One turn sends every row of this set to another row. A few are shown first. Where does it send the rows asked after them?
Fus: -17; -33; 34; 20; -37; -3; -8; -31; 41; 0; -10; 6; 29; 5; -2; -25; -14; 40; -2; 50; 0; -20; 10; -19; 17; -6; 24
gogo: 9; 3; -31; -35; 7; 7; 3; -35; 19; 20; -33; 15; -6; 12; 45; 11; -28; 7; 6; 3; 21; -12; 1; 16; 8; 38; -19
zun: 21; -40; -14; -28; 0; 11; 26; -5; 26; 20; 1; 23; -40; 14; 45; 16; -13; 24; 10; -6; 4; -7; 28; -22; 7; 48; 3
zaso: 34; 3; -12; 6; -9; 11; 33; -28; 1; 14; -40; 3; -37; 4; 23; -4; 5; -3; -14; -2; 3; -15; 19; -10; 11; 49; -7
napo: -18; -39; 26; 18; -34; -14; -4; -23; 43; 8; -13; 16; 30; 3; -3; -23; -24; 45; -5; 50; 3; -10; 13; -22; 34; 2; 22
kem: 24; -32; -16; -26; -2; 12; 20; -4; 28; 23; -2; 27; -39; 15; 46; 11; -12; 19; 10; -10; -3; -6; 34; -25; 4; 49; 6
sibi: 35; 6; -13; 7; -13; 15; 31; -25; 2; 17; -42; 2; -39; 5; 20; -4; 7; -7; -16; -3; 3; -17; 26; -13; 10; 50; -4
murot: 5; 8; -23; -35; 7; -3; -8; -36; 32; 27; -27; 15; -18; 25; 45; 5; -9; -18; -6; 4; 5; 1; 11; 4; -12; 37; 3
ritu: -19; -37; 25; 20; -36; -19; -7; -21; 46; 10; -13; 17; 29; 7; -2; -22; -22; 42; -5; 50; -2; -7; 15; -25; 34; 4; 30
nof: -19; -34; 28; 17; -38; -16; -12; -19; 38; 8; -14; 9; 30; 7; -2; -21; -25; 27; -3; 52; -9; -22; 8; -22; 29; -5; 28
merev: 26; -2; -13; -24; 18; 6; 32; -23; 46; -5; -37; -14; -39; -15; 38; 6; -22; -6; 19; 6; 5; -22; 15; -23; -1; 38; 20
siti: -14; -32; 33; 21; -36; -3; -11; -28; 41; 6; -12; 9; 31; 9; -5; -28; -17; 41; -2; 48; 2; -23; 17; -19; 18; -6; 25
kipu: -15; -35; 23; 20; -38; -16; -10; -22; 46; 10; -13; 15; 31; 5; -1; -22; -26; 42; -5; 49; 2; -10; 13; -23; 34; 2; 27
Bafi: 23; -37; -18; -29; -1; 7; 21; -5; 26; 23; 1; 25; -39; 16; 44; 14; -15; 24; 13; -9; 5; -7; 34; -23; 11; 50; 1
nonuv: 32; 3; -8; 2; -6; 11; 35; -27; -2; 9; -39; -5; -37; 7; 25; -1; 8; -4; -20; 0; 3; -13; 18; -11; 10; 49; 1
gub: 33; 5; -10; 6; -13; 13; 33; -25; 2; 13; -40; -2; -39; 7; 24; -4; 9; -8; -18; 1; -2; -10; 20; -14; 5; 49; 3
zesuz: -17; -36; 27; 17; -37; -15; -14; -21; 34; 8; -17; 8; 30; 4; -5; -21; -29; 35; 0; 49; -9; -25; 5; -21; 38; -5; 19
Namav: -10; -36; 28; 17; -39; -1; -10; -30; 37; 6; -14; 13; 33; 5; -7; -26; -17; 46; 2; 49; 2; -24; 15; -17; 24; -5; 18
zuseb: -15; -33; 27; 16; -37; -16; -15; -22; 35; 9; -16; 11; 30; 4; -5; -24; -25; 31; 1; 50; -10; -24; 13; -20; 34; -4; 24
gonab: 33; 2; -22; -22; 7; 16; 20; -15; 51; 8; -45; -6; -31; -18; 33; 2; -24; -4; 24; 2; 5; -28; 24; -25; 4; 41; 17
Zol: 31; 0; -21; -25; 14; 14; 28; -16; 44; 2; -44; -9; -34; -17; 37; 4; -27; 1; 24; 3; 8; -32; 16; -20; 10; 38; 12
Gelim: -21; -39; 24; 19; -35; -20; -3; -21; 44; 6; -10; 13; 27; 8; 1; -19; -20; 45; -5; 51; -1; -9; 9; -23; 32; 3; 27
mer: -17; -37; 31; 14; -33; -18; -10; -26; 38; 2; -15; 6; 27; 4; -2; -23; -28; 33; -1; 51; -7; -22; 4; -20; 33; -8; 23
vugu: -14; -35; 31; 19; -38; 1; -5; -27; 37; 2; -13; 7; 34; 4; -5; -25; -17; 44; 2; 50; 4; -25; 13; -16; 18; -6; 20
nakin: 27; 0; -16; -23; 13; 12; 20; -18; 54; 4; -37; -10; -40; -13; 37; 0; -21; -10; 17; 5; 0; -23; 22; -26; -3; 37; 26
kud: 24; -39; -13; -28; 1; 13; 24; -4; 28; 21; 3; 26; -43; 19; 45; 11; -13; 19; 6; -7; -3; -4; 29; -21; 3; 49; 6
Tugis: 5; 1; -17; -37; 10; -5; 8; -41; 23; 13; -26; 10; -17; 20; 51; 13; -12; 1; -2; 7; 16; -2; -7; 12; -7; 34; -8
pokik: 13; 8; -36; -31; -2; 7; -13; -31; 31; 35; -38; 27; -12; 16; 38; -1; -17; -8; 6; 0; 13; -9; 18; 11; -2; 38; -10

merev turns into Zol
sibi turns into gub
Where do these go?
gogo turns into pokik

